Small tables with named rows and columns. After each table, cells are looked up by row and column.

gudevez:
fields: mevuko, zag, fub
tukirif: [0.365, 0.815, 0.220]
puligi: [0.310, 0.688, 0.809]
dobon: [0.537, 0.730, 0.118]
mir: [0.102, 0.667, 0.610]
dis: [0.119, 0.689, 0.620]
pifuvor: [0.610, 0.868, 0.369]
guk: [0.159, 0.646, 0.717]
buz: [0.145, 0.734, 0.317]

What is the fub of puligi in gudevez?
0.809
What is the fub of pifuvor in gudevez?
0.369
What is the fub of dobon in gudevez?
0.118
What is the fub of mir in gudevez?
0.610
What is the mevuko of mir in gudevez?
0.102
What is the fub of guk in gudevez?
0.717
What is the mevuko of tukirif in gudevez?
0.365
What is the mevuko of dis in gudevez?
0.119
What is the zag of mir in gudevez?
0.667
What is the zag of guk in gudevez?
0.646
What is the zag of dis in gudevez?
0.689
What is the zag of dobon in gudevez?
0.730
What is the fub of tukirif in gudevez?
0.220
What is the zag of pifuvor in gudevez?
0.868
What is the zag of tukirif in gudevez?
0.815
What is the mevuko of guk in gudevez?
0.159
What is the fub of dis in gudevez?
0.620
What is the zag of buz in gudevez?
0.734

vukaru =
cols = pogekog, dup, furegu, bonag, sak
tubusak: [4284, -5852, 9450, 4327, -2508]
vifaz: [4051, 1864, 4700, 1876, 9451]
tozen: [4918, -3068, -3421, 7526, -6234]
vap: [-2086, 7240, 3684, -3211, 7440]
dimodeg: [5788, -977, -5297, 1666, 3950]
muvusug: [5958, -5314, -6127, -6029, 5821]
tabenes: [8128, -5169, 8191, -2105, 3989]
bulano: [-633, -4921, 5866, -2803, 5577]
fomilid: [-6151, 679, 2740, 3534, 3050]
vuf: [5658, 2826, 181, -1627, -2474]

bonag of bulano = -2803
bonag of tubusak = 4327
furegu of dimodeg = -5297
sak of bulano = 5577
sak of tubusak = -2508
furegu of tozen = -3421
furegu of vifaz = 4700
sak of fomilid = 3050
bonag of vuf = -1627
pogekog of vap = -2086
dup of fomilid = 679
furegu of fomilid = 2740
pogekog of vifaz = 4051
bonag of vap = -3211
sak of dimodeg = 3950
furegu of vap = 3684
bonag of tabenes = -2105
Row with the largest pogekog: tabenes

kezarag:
,sukorin,sol,lag,nafel,bifefi,zat
vude,-14.39,-40.54,1.41,16.56,-16.48,-61.98
sidav,-64.56,-13.19,44.69,-8.76,-23.28,80.61
zazir,-21.65,-10.25,-3.94,49.33,-66.57,-17.07

vude, sukorin => -14.39
sidav, lag => 44.69
zazir, lag => -3.94
zazir, bifefi => -66.57
sidav, sol => -13.19
vude, lag => 1.41
zazir, zat => -17.07
sidav, sukorin => -64.56
zazir, sukorin => -21.65
zazir, nafel => 49.33
zazir, sol => -10.25
sidav, bifefi => -23.28
vude, zat => -61.98

Table vol
,bim,lep
mev,3738,711
ril,1894,7076
zur,3828,866
tef,1573,7466
teze,3705,883
zamu,6684,156
mot,6584,149
tute,3668,7460
zor,4913,7317
baponid,1537,7511
zab,4458,7170
fusula,4021,1098
bon,3948,752
bufodid,3811,613

baponid, lep -> 7511
bon, bim -> 3948
fusula, bim -> 4021
zamu, bim -> 6684
teze, lep -> 883
zab, bim -> 4458
mev, lep -> 711
zor, lep -> 7317
zur, bim -> 3828
bon, lep -> 752

baperud:
|  | goz | kal | kitut | dutubeb | tidaman | naruso | porosu | berib | nez |
|---|---|---|---|---|---|---|---|---|---|
| kageme | 5.44 | 6.62 | 4.82 | 7.04 | -3.18 | 4.47 | 3.08 | -5.42 | 3.74 |
| bog | 4.90 | 4.00 | 3.80 | 4.71 | -0.90 | 1.73 | 3.99 | -3.59 | 1.01 |
| soga | -1.33 | -4.57 | -1.56 | -4.27 | 5.75 | -4.06 | 1.61 | 5.76 | -3.83 |
| diz | 1.63 | 6.36 | 2.11 | 5.25 | -3.94 | 7.19 | -1.70 | -1.84 | 7.74 |
| novosa | 3.29 | -1.84 | 2.01 | -0.28 | 4.38 | -4.32 | 5.84 | 0.38 | -5.35 |
| tuz | -3.29 | -5.60 | -3.01 | -5.85 | 6.24 | -3.77 | -0.22 | 7.98 | -3.13 |
| petose | -1.63 | 1.88 | -0.62 | 0.63 | -0.51 | 4.22 | -3.01 | 3.01 | 5.13 |

kitut of novosa is 2.01
dutubeb of bog is 4.71
kitut of petose is -0.62
kal of petose is 1.88
kitut of diz is 2.11
naruso of kageme is 4.47
kal of kageme is 6.62
tidaman of tuz is 6.24
porosu of novosa is 5.84
berib of novosa is 0.38
kal of tuz is -5.60
porosu of kageme is 3.08
porosu of bog is 3.99
Which row has the largest kitut? kageme

Table rogo
         vadufod  fis  sipefa  kamure  fesu  zif  rud  gaduv
bub           75   72     133     113    87   97   85     98
gubepo       161  133     134     140    97  138  131    140
binebu        23   63      43     108    95   97   85    117
tef          117   59     123     129    94  121   50     92
kel           44  105     148      86   121  101  117     82
gikilur      205  125     171     118    88  106   90    141
tase          78   70      95      73   124   84  151     91
guf          153  126     129     150   120  136   78     92
rivu         103   98     142      54   118   81   85    142
mef          135  141      84     156    84  110   66    125
tobimis       62   86      63     102   131  139  119     98

What is the zif of tobimis in rogo? 139
What is the sipefa of rivu in rogo? 142
What is the fesu of gubepo in rogo? 97
What is the kamure of tase in rogo? 73
What is the gaduv of bub in rogo? 98
What is the rud of binebu in rogo? 85
What is the vadufod of gubepo in rogo? 161
What is the zif of gubepo in rogo? 138
What is the fis of guf in rogo? 126

bezodem:
          zam  donopaf   vol   lev
nof       105      569  -652  -655
sak      -947     -323  -427  -104
zomir     -16      508  -687  -694
zeluvil  -325      -84  -860  -347

zeluvil, zam => -325
nof, zam => 105
nof, vol => -652
zomir, lev => -694
sak, vol => -427
zomir, zam => -16
zeluvil, donopaf => -84
zomir, donopaf => 508
sak, zam => -947
zeluvil, vol => -860
Row with the largest donopaf: nof

lig
|  | donag | zuf | goto | gen |
|---|---|---|---|---|
| zatel | 141 | 187 | 155 | 167 |
| tig | 126 | 132 | 27 | 41 |
| futo | 146 | 164 | 197 | 241 |
| roribit | 138 | 120 | 152 | 129 |
| vaf | 121 | 131 | 119 | 114 |
| tepap | 124 | 157 | 188 | 220 |
| sunomi | 205 | 213 | 166 | 163 |
| gan | 144 | 101 | 69 | 70 |
| dovugin | 158 | 120 | 179 | 196 |
| lisik | 77 | 59 | 102 | 60 |
| lutomam | 146 | 106 | 185 | 217 |
| tet | 87 | 140 | 90 | 67 |
| nudub | 119 | 124 | 193 | 205 |
| nep | 125 | 85 | 76 | 70 |

What is the donag of tig in lig? 126
What is the donag of zatel in lig? 141
What is the donag of tepap in lig? 124
What is the goto of tepap in lig? 188
What is the zuf of nep in lig? 85
What is the zuf of lutomam in lig? 106
What is the goto of tig in lig? 27
What is the zuf of tepap in lig? 157
What is the goto of zatel in lig? 155
What is the gen of lisik in lig? 60
What is the goto of gan in lig? 69

Table lib
columns: sipunoz, kifedal, pusar, nete
rulorik: [174, 187, 67, 237]
vupiv: [179, 149, 205, 62]
nule: [187, 100, 92, 229]
garo: [63, 210, 142, 129]
kivod: [117, 69, 187, 92]
mafu: [72, 69, 60, 206]
vore: [170, 184, 208, 61]

garo, nete => 129
kivod, kifedal => 69
rulorik, pusar => 67
rulorik, nete => 237
rulorik, sipunoz => 174
vore, nete => 61
vupiv, pusar => 205
nule, sipunoz => 187
rulorik, kifedal => 187
mafu, pusar => 60
vupiv, nete => 62
garo, pusar => 142
vore, sipunoz => 170
garo, kifedal => 210
mafu, nete => 206
vupiv, sipunoz => 179
Which row has the largest sipunoz? nule

meka
          dedat    debu  loregus  punomu     dit     zor  neziniv  vobuna  tirifez   sosur
nutosig  74.221  25.209   61.248  31.535  33.806  65.361   63.752  39.333   67.966  35.801
dafesab  51.998  34.954   38.229  74.899  42.105  56.223   54.055  29.822   19.039  19.994
tumavu   60.983  28.836   73.508  43.247  27.351  52.851   67.116  59.761   29.383  18.003
zeropes  32.471  77.822   31.931  49.797  59.784  46.695   39.844  45.273   26.281  17.166
revud    27.598  43.507   61.398  81.668  53.540  35.980   56.797  40.855   20.867  75.928
defu     70.513  61.743   37.539  24.552  51.043  62.787   41.198  65.315   72.395  31.771
ruvelok  25.504  77.651   71.160  32.957  42.511  32.495   58.931  77.301   57.232  57.952
dipub    57.611  31.067   42.746  78.055  63.426  55.878   48.244  28.475   59.931  84.622
kulap    62.325  31.291   73.941  47.240  27.479  51.256   67.280  58.232   31.089  16.533
sememo   22.673  80.130   38.739  67.865  63.761  31.662   39.616  60.596   29.974  67.059
totokot  25.935  77.507   71.567  35.353  43.231  31.732   56.878  77.458   58.249  58.859
pupivir  59.643  31.524   43.470  78.541  62.753  60.249   47.501  29.661   60.352  85.008

vobuna of nutosig is 39.333
dedat of tumavu is 60.983
zor of kulap is 51.256
neziniv of revud is 56.797
sosur of dipub is 84.622
dedat of ruvelok is 25.504
neziniv of dafesab is 54.055
zor of dipub is 55.878
vobuna of dafesab is 29.822
loregus of revud is 61.398
dit of ruvelok is 42.511
zor of defu is 62.787
Which row has the largest punomu? revud

